In the rows, zero is written as 128.
One turn moves each row of this set onto another row. After a few examples, where does it send each row asked below?
lesu: [136 115 104 104 119 120 149 114 163 109 117 123 108 129 113 139 140 130
 115 129 162 120 116 151 126 126 129]
mut: [123 144 150 109 137 154 127 136  91 121  91 123 151 105 137  98 140 126
 107 156  78 111 104 154 149 127 151]
potaf: [167 147 124 112 161 112 149 125 123 126 111 120 118 164 111  89 170 127
  90 132 102  92 154 101 143 137 158]
Bopa: [146 149  84 112 124 146 139 124 123 115 122 144 136 122 110 118 131 137
 128 101 151 122 106 157 143 104 134]
Lop: [162 146 127  90 157 118 132 124 120 147 138 100 145 131 103 116 138 106
 128 124  96  95 174 118 167 134 151]
vomu: [114 140 117 127 167 129 166 133 161 121 129 166 146 105 135  94 147 111
 152 100 123 107 144 127 131 117 135]
Sezof: [143 114  85 109 141 142 148 132 143  85 126 132 136 100 132  89 159 125
 122 116 131 134 157 163 121 130 103]
merav: [113 137 112 115 135 128 143 132 125 152 123 191 135 132 122 124 146 139
 123 141 147 102 130 141 127 149 123]
Zir: [134 121 137 107 144 122 144 121 115 115 122  99 125  99 130 101 146 135
 126 134  40 122 124 144 128 122 152]
Kenid: [140 121 102 150 159 158 125 125 155 111 142 137 130 124 127 109 169 114
 129 142 149 117 136 168 144 116 109]
rupo: [136 149 125  97 123 130 165 112 138 100 122 183 150 102 105 133 137 128
 130 154 134 111 147 134 124 131 129]
pir: [109 122 106 124 175 108 145 101 145 112 146 165 112 103  99  97 164 112
 139 134 131 123 145 132 121 136 143]
Sifa: [162 153 139 125 140 139 120 122 168 120 116 132 100 155 146  80 111 117
 119 164  99 109 135 136 122 115 130]
Ruvem: [152 116 117 108 145 108 123 124 152 158 102 108 120  90 137  90 100 138
 113 146 113 120 153 147 148 149 139]
ragim: [111 129 153  96 132 132 120 124 118 120  95 109 121 107 134 108 145 122
  96 181  82 106 113 154 135 142 143]
kabol: [180 126 128 105 165 164 143 127 110 100 106 145 110 128 128  79 142 126
 139 162 125 102 111 131 155 112 171]
lolu: [169 103 129 112 155 117 124 133  77 114 116 127 135 119 130 104 122 120
 146 132 114 156 145 141 139 144 146]
tiso: [132 127 145 136 158 128 128 125 122 132 125 109 111 125 139 106 162 132
 127 148  55 103 102 144 139 112 153]
doza: [152 172 118  82 163  99 115 120 120 131 112 112 149 135 118  83 148 116
  97 162 114  92 170 127 134 121 135]
Vupu: [152 124 145  96 172 137 150 133 108 141 112 112 172 162 113  95 154 109
 107 150 126 105 159 128 141 133 159]

tiso goes to ragim
Lop goes to Vupu
lolu goes to kabol
Where do these go?
pir goes to rupo
lesu goes to Sezof

One turn moves each row of this set onto another row. After a few examples, where does it send each row asked below?
nel: [143 141 162 142 104 133 136 147 179 119 135 156 114 126 165]
Ganu: [110 132  99 140 125 137 100 131 114 116 160 138 144 108 116]
samit: [115 122 121 147 116 123  88 175 169 125 116 122 104 119 140]
Fod: [113 126 108 136 119 128 101 162 137 103 138 114 126 128 101]
Zug: [137 140 149 140 143 128 137  97 145 137 133 153 125 123 181]
zukom: [ 97 146 134 145 157 136 125 105 113 123 105 133 148 120 135]
kegug: [ 96 128 108 142 139 141 116 134 121 117 152 120 144 120 102]
Kosa: [128 142 142 145 137 130 137  96 140 142 139 144 125 121 186]
zunib: [146 144 163 153  98 134 136 145 168 120 134 154 115 134 169]
pilu: [106 128 134 146 120 126  83 185 149 137 121 139 105 111 133]
rap: [122 159 130 104 106 128 134 128 156 113 146 117 109 114 168]
kupuz: [132 161 125 124 124 140 142 103 139 129 164 131 118 124 167]
mit: [127 137  95 130 106 131 101 150 147  98 147 115 122 123 117]
Dib: [ 97 135 127 145 146 130 109 115 101 122 119 146 153 107 128]
Zunud: [127 156 128  98 116 130 136 122 159 115 153 124 111 113 164]
magok: [119 136 151 180 135 147 105 171 162 149 120 151 109 134 136]
kikod: [101 132 101 144 131 146 123 115 129 113 157 127 153 109 123]
nog: [115 145 158 170 132 146 102 173 134 145 119 165 116 127 122]
lezaf: [116 138 149 129  97 133 135 149 179 121 145 132 115 108 174]
tede: [150 140 163 145 124 122 132 122 158 124 113 159 117 134 176]
Lipib: [135 155 127 120 135 137 140  98 143 129 160 139 120 122 167]
Fupu: [118 155 154 156 144 136 112 137 104 127  98 160 135 132 119]
Badu: [119 142 145 166 157 135 112 142 114 135 105 139 125 150 111]
doka: [121 139 146 117 104 132 135 146 182 117 147 134 112 107 167]
Genu: [ 93 134 129 147 162 134 117 123 108 130 116 125 141 127 114]
buril: [128 162 156 165 150 147 121 135 123 134  98 152 122 150 125]
doda: [117 123 147 179 141 137 102 170 142 140 120 144 117 143 116]
donem: [147 143 160 150 122 120 132 116 147 126 110 150 118 135 183]
Rivi: [108 113 130 155 125 122  92 179 152 122 118 123 117 126 118]
vipa: [123 136 103 127 110 122  83 164 131 113 141 127 113 116 119]

Badu goes to Genu
nog goes to Fupu
Where do these go?
rap goes to lezaf
samit goes to magok
Lipib goes to Zunud

One turn moves each row of this set onto another row. After a few examples, where does it send each row asked below?
siz: [134  91 136 110  99 159 126 113 169 145 166 128 113 149 130 116 119 129
 113 147 126 162 119  89 130  88 116  79 126 112]
von: [104 133 162  91  89 130 115 177 156 151 135 135 111 152 156 112 137 118
 133 112 129 167 136 109 100  92 130 102 152 149]
tarev: [128 107 148 131 119 141 122 140 149 120 126 119  97  72 121 105 149 172
 122 133  95 151 123 128 124 111 140 109 145 163]
zup: [186 116 133 154 133 132 118 166 164 142 137 109 100 130 109 114 134  92
 111 115 126 153 129 108 132 135 131  88 137 142]
pubi: [137  99 124  86 102 125 133 180 159 126 162 112  87 136 138 127 132 116
 120  94 110 156 108 138  59 121 143 131 151 137]
Pera: [130 143 155 117  81 160 110 149 143  97 161 133  99 115 142 144 118 107
 149 133 121 155 142 122 117 108 139  74 116 139]
bemor: [141 111  82 135 112 148 114 111 157 143 150 120 141 158 123 131 116  86
 134 126  88 162 106 117 141 107 140 112 127 139]
binu: [141  81 133 105  86 137 133 159 167 125 168 127  98 111  84  96 110  97
 142 126 136 167  86 106 120  96 124  90 157 140]
Sakol: [117 101 166  82 108 136 128 124 164  96 150 114 117 141  99  93 147  90
 149 129 116 151 124 110 130  77 120 125 150 122]
ges: [129 113 170 117 121 107 139 161 132 135 151 116 108 121 135 100 150 119
 114 143 105 183 108 126  81 115 166 126 116 137]
voru: [125 135 101 105 103 152 105 148 135 133 143 122 121 159 110  96 127 115
 157 116 113 147 123 114 108 159 100 130 166 146]
geku: [144  96 109 118 122 148 135 169 143 138 164 116  73 141 158 128 136 106
 126  94 120 140 110  81  93 120 149 117 131 143]
sezak: [125 131 118 108 114 101 135 115 157 141 103 159 119 122 133  86 144 113
 123 119 112 152 108 125 102 103 163 112 138 150]
fazo: [121 102 140 133 144 153 126 163 145  80 132 148 136 133 150  87 148 115
 145 118 111 132 118 149 117 126 111 114 145 152]
bep: [115  74 135 117 139 127 101 162 197 139 158 102  82 137 121  96 112 126
 125 130 109 181 102 113 114 110 139  83 132 136]
samev: [121 138 118 121 129 144 141 125 170 114 138  97  81 115 132  87 119 112
 142 117 131 142 104 138 125  93 115  66 151 142]
vunap: [121 136 106 102 110 133  95 122 155 120 112 168  93 106 120  86 149 135
 124 135 105 154 111 142 124 117 137  96 145 128]
Nak: [123 106 105 101  91 112 134 144 147 119 158 154 111 101 106  82 146 155
 120 139 107 153 124 151  94 133 151 110 156 126]
pubun: [142 102 139 125 103 161 111 133 148 107 129 112 152 110 108 112 134 114
 134 146 102 132 144 135 111 119 149 131 105 100]
Tuv: [123  90 145 119 129 140 113 159 137 122 168  94 144 109 115 111 174 116
 158 118 128 164 133  94 139 100 160 103 131 153]
gur: [132  88 115 127  77 113 102 173 155 141 132 139  83 145 139 109 130 151
 111 106 132 138 117 111 108 130 123 114 143 127]
Muf: [123 111 134 104 130 129 125 140 183 128 171 110 154 125 166 141 107 122
 118 127 104 159 146 112 125 123 142 112 136 173]
bur: [105  98 135 126 109 133 120 149 139 124 128 136 105 129 157 154 118 131
 127 117 101 155 122 184 117 115 138 110 137 128]
vol: [130 112 141  95  84 162 116 172 154  85 177 113 133 130 123 139 139 112
 121 117 133 127 109 113 115 128 147 131 129 109]
veki: [123 127 128  91 129 160 105 145 144  86 147  87 101 148 106  90 123 151
 143 163  97 143 119 141 113 110 148 113 156 137]
raz: [102 112 107 108 126 138 102 153 143 113 153 130 112 162 121 104 136 120
 120 121 118 157 125 113 117  33 146 107 141 139]
Pep: [119  93 110 108 111 148 104 170 172 101 151 107  97 146  87  99 134 134
 126 112  99 170 139 152 116  82 106 111 169 154]
kena: [137 119 125 130  94 146 110 162 136 107 116 126 132 141 106 118 130 102
 124 130  90 127 162 131 126  85 176 124 123 127]
vep: [142 113 115 108 131 138 107 150 133 146 164 146 160 119 119 121 134 113
 111 136 108 120 129 120 154 114 111 121 147 129]
rupog: [135  79 140 106 104 128 121 147 161 114 132 118 108 108 110 111  94  93
 120 127 142 186  98  89 116 116 172 110 129 138]
Pib: [171 122  92 120  96 141 121 157 162 158 169 115 103 143 100 107 136 119
 130 145  86 140  95 139 122 138 124 103 138 154]
mipup: [121 107 107 120 133 125 144 122 132 114 151 110 151 120 116  93 163 111
 129 104  97 174 134  92 141 103 164 110 141 157]
bar: [114 125 134  88 108 143 117 142 171 141 179  88 115 112 102 117 143 109
 139 129 102 154 107  98 115 125 138 120  96 174]
pil: [131 107 128 129 113 145 123 137 135  91 136 131 101 114 124  93 109  81
 120 123 124 181  95 106 110  83 163  74 128 117]
badol: [148 102 129 146 152 164 130 147 126 113 121 137 125 168 139  98 147  88
 128 114 105 153 105 138 111 113 126  91 139 137]
fef: [156 105 130 117 117 162 119 155 141 101 152 110 129 104 123  85 155 102
 134 112 124 140 103 150 103 134  96  84 161 153]
Rori: [134 135  88 125  78 152 106 154 177 148 136 104  99 156 127 113 106  96
 141 131  88 160  99 115 134 115 141 126 144 145]
vuta: [150 127 129 119 126 148 147 124 144  84 155 107 137 123 146 103 133 139
 108 112 123 182 126 102 121 133 115  81 145 113]
nudo: [145 114 148 107 113 175 108 152 131 111 135 115  82 163 125 108 147 130
 113 131  81 159 158 109 133 101 114  84 140 139]
nifom: [114 136 142 123  87 117 137 164 156 110 137 138 126 114 134  87 115 137
 132 138  81 173 166 108 136 122 151 111 157 147]
niku: [115  91 113 130  79 142 122 152 152  94 159 116  85 171 111 134 126 100
 128 111 113 169 160 119 134 120 151 128 155 140]
Baso: [137 121 113 134 116 119 134 163 145 118 140 126 109 126 169 140 130  97
 131  83 111 128 127 118  97 100 165 113 121 155]
Vipe: [128  90 146 147 123 163 126 161 165 111 149 149 132  92 121 118 125 115
 139 108 120 166 111 118 129 145 123 104 171 111]
vugo: [133  85 143 114  92 151 133 165 156 100 158 109 120 116  93 133 107 115
 157 138 103 135 140 166  99 114 150 115 128 131]
reg: [146  75 117  97 113 132 113 153 146 146 186  91 142  91 117 122 161 133
 114 119 101 157 123 117 120 115 148 112 151 149]
Nebi: [154 132 134  91 127 129 151 140 158 143 124 128 130 174 127 106 109 129
 115 142 106 159 118 118 122 155 136 101 136 142]
nomig: [106 142  83 104 101 134 124 139 127 129 181 107 116 116 134  83 126 122
  91 142 110 163 127 106 110 119 150 122 148 150]
Nufef: [102 125  82 108 141 139 124 160 154 114 148 114 101 164 116 107 134 165
 121 114 107 168 117 128 123  81 126 120 144 144]

bar goes to tarev
Tuv goes to vunap
Where do these go?
binu goes to fef
niku goes to Sakol
sezak goes to Baso
von goes to Pera

